(in the rows, 128 means zero)
A single turn carries every row of the set below to another of its rows. Some are shown first; where does it send the rows asked next?
nutab: [128 147 159 148 144 148 127 130 114 144 107 135 106 133 125 128 111 124
 126  60 108 128 123 114 163 131]
taf: [126 153 161 162 149 138 134 152 129 130  93 101 113 106 119 117 115 111
 139 104  94 145 138 113 117 155]
vumis: [144 157 139 167 118 131 138 158 106 144 130 123 104 128 141 115 123 106
 137 114 114 127 100 119 145 153]
tupo: [137 137 112 136 106  95 137 142  99 143 127 123 124 108 133 122  95 114
 152  90 101 148 102 111 144 125]
Sida: [119 140 160 160 151 146 129 133 104 141 104 140 111 128 149 129 110 135
 115  54 103 128 127 122 143 124]
kon: [123 157 140 158 142 145 135 135 112 143 108  96 110 101 146 110 120 103
 134 113 113 135 139 112 113 158]
keki: [117 149 128 150 171 106 147 106  73 134  91 113 104 129 133 100  89 113
 143  95  99 139  77 123 121 112]
zoreg: [135 154 152 159 116 123 122 160 102 138 112  96 108 135 134 139 112 120
 146 121  83 120 114 120 143 136]
Luz: [119 160 136 156 121 115 128 172  90 157 126 114 111 128 132 122 119 116
 137 117  98 123 100 122 152 141]
pezi: [107 145 129 145 140  94 151 109  77 128 109 126 107 130 129 104  97  93
 137  76  94 129  88 123 115 106]
Tute: [146 143 119 151 141 122  99 137 119 129 125 114 121 112 158 154 133 117
 122 104 122 127 102 120 107 113]
guz: [112 126 142 146 192  97 144 140  90 135 125 117 101 104 113 130  95 126
 146  94 111 109 108 131  93 124]
Vofi: [104 123 127 143 182  90 145 121 108 139 118 129 119 124 122 122 103 125
 133  92  95 102 103 125  88 123]
gapam: [141 141 127 176 151 117 121 139  95  98 119 142 114 114 132 112 103 109
 119 107  88 127 119 120 160  90]
fem: [132 120 164 149 177 125 125 126 132 147 118 121  90 105 110 114  84 117
 126  83 102 123 112 144 122 141]
mag: [119 151 128 142 162 104 162 118  91 131  88 123 107 130 125 123 110 124
 126 109 124 136  85 111 105  94]
Zova: [130 151 129 157 149 104 133 137  96 111 133 168 105 119 137 103 111 126
 138 113  91 135 100 118 157 111]
lokim: [132 127 110 133 123  91 131 127  79 131 118 104 134 118 119 130  92 110
 143 101 109 151 105 103 148 126]
Meb: [131 135 143 150 187 112 125 126 135 129 109 123 113 118  98 110 104 112
 105 109  99 126 119 122 111 154]
Zutin: [112 130 146 127 198  89 140 147 117 115 123 123  94 121 128 128 105 126
 145 102 108 133 109 145 119 131]
feto: [133 152 143 164 162 152 134 144 114 123  90 128 122 135 139 143 116 116
 111  60 102 137 109 119 143 126]
geg: [136 114 141 150 190  93 159 132  93 127 122 123  97 110 123 114 101 125
 145  92 110 129  89 118  94 129]
Gade: [136 135 145 166 146 147 126 125 135 147 115  98 100 104 139 118 111 115
 139 105 120 116 137 104 120 149]
lika: [145 152 118 154 154 124 102 155 114 110 121 117 128 113 160 155 113 116
 150  94  96 128 115 123 117 107]
Fube: [131 131 117 157 153  87 145 108  92 147  97 118 110 131 135 102  87 123
 143  99 100 135  75 107 132 100]
Ket: [133 117 115 166 136 107 154 140 111 126  89 110 129 101 123 129 118 114
 144  95 107 149 112 150 116  88]
nez: [125 121 145 152 181 105 148 116 116 131  93 107  97 131 153  99 118 148
 126  95  88 119 103 140 144 129]
Pev: [133 151 162 147 144 151 152 136 106 141 104  96 111 126 137 111 135 119
 131 112 121 117 135 110 132 130]
bok: [114 137 109 135 116  99 110 115  83 128 102 135 118 126 121 106  91 132
 139  91 111 140 114 109 140 120]
bur: [145 117 109 164 161 118 113 147 104 112 101 108 109 108 111 119 125 121
 101  64 112 117 128 112 117 133]
podir: [144 127 129 150 184 105 147 123 102 122 107 108 112 130 149 111 117 152
 129  92  84 108 107 142 155 121]
gatez: [131 116 133 161 142 109 165 132 100 107 104 105 134  96 148 121 118 106
 116  86 100 138 115 140 117  91]
tavul: [122 146 118 162 154 119 127 137 106 103 127 154 108 109 135 109 121 120
 127 101  96 148 104 115 170 116]
Zaku: [161 118 131 148 157 111 114 150 103 126 112 102  85 106 112 117 135 118
 129  76 122 123 123 129 100 142]
ponil: [142 141 126 136 113  96 131 123  73 111 128 103 110 128 127 126 104 102
 140 101  95 130 108 101 145 125]
Zevu: [147 153 122 151 131 119 109 128 118 132 117 113 126 123 161 146 124 108
 153 100 126 132 106 117 105 111]
dob: [127 155 144 133 119  99 116 162  99 130 136 106 120 134 142 119 126 114
 143  95 123 128 103 141 139 142]
lefa: [124 128 156 152 177 125 121 116 125 145 120 116 101 119 112 122  83 106
 108 105 111 122 131 138 134 151]
lam: [134 112 129 151 137  85 154 127 118 128 100 115 122  90 117 120 109 113
 132  98 112 149 115 138 109  88]
Bes: [166 128 131 160 165 101 113 144  95 116 111 101  96 105 119 108 124 111
 117  63 125 130 131 133 107 125]
bof: [131 117 142 144 164 130 105 125 120 135  96 112  93 113 106 103  96 112
 133 110 108 128 151 138 123 127]
Votiv: [122 122 124 154 171 105 128 138 108 119 107 106 110 119 158 105 119 139
 110  77  78 104  98 157 137 125]

Luz -> lokim
fem -> Gade
taf -> zoreg
And these:
Sida -> Tute
gatez -> Votiv
dob -> bok
lam -> nez

A single turn carries every row of the set below to another of its rows. Some are shown first; where does it send the rows asked next?
zup: [164 137 116 154 118 124 120 127 125 141 126 133]
vegu: [157 121 156 122  86 105 139 134 145  83  96 118]
nel: [146 148 152  99 102 108 154 138 132 109  94 105]
lumag: [154 121 153 132 128 113 141  98 102  91 113 126]
Pubun: [165 114 164 119 128 142 134 105 110 108  93 116]
Medat: [153 145 155  97  99 115 156 135 136 114  91 106]
noli: [144 128 157 133 139 117 139 117 105  88 114 117]
rosov: [144 147 151 103 103 102 156 135 131 106 101 109]
zef: [156 131 119 163 121 113 128 131 126 131 133 130]
suma: [160 138 119 152 122 126 118 134 126 143 127 130]
dadat: [153 144 152  97  95 109 157 126 133 113  91 109]
menom: [168 123 118 159 108 116 131 115 127 135 126 136]
bisa: [152 122 158 124  91 105 137 138 147  81  97 117]
Vibef: [162 130 127 154 123 140 122 145 132 140 118 118]
safiz: [164 134 121 153 118 136 117 133 128 145 119 128]
Lir: [167 132 118 153 115 126 120 125 125 145 122 136]
nobe: [157 118 158 120  84 109 136 134 148  86  92 117]
koro: [147 147 150 102  97  99 159 126 131 106 100 113]
Vuk: [168 133 118 150 118 134 118 125 125 146 120 131]
makek: [152 141 148  99  94 103 157 123 131 109  94 113]
veno: [153 123 158 123  90 109 135 144 148  83  94 113]
Sife: [163 137 119 154 120 132 117 136 128 144 122 128]
muk: [145 129 165 129 145 132 131 131 108  95 107 110]
Rap: [154 133 125 161 125 125 124 146 132 131 129 123]
faleg: [164 114 158 125 122 126 142  94 105 104 100 125]
Nomil: [175 120 124 153 108 133 129 117 129 144 114 131]
tozu: [171 122 127 152 115 144 126 133 133 147 111 122]
fer: [155 124 166 122 137 145 131 123 110 103  97 109]
sabud: [157 121 160 121  89 113 136 141 148  86  91 113]
Dugi: [158 118 160 120  87 114 136 137 148  88  89 117]

zup -> suma
makek -> koro
Vibef -> tozu
And these:
noli -> muk

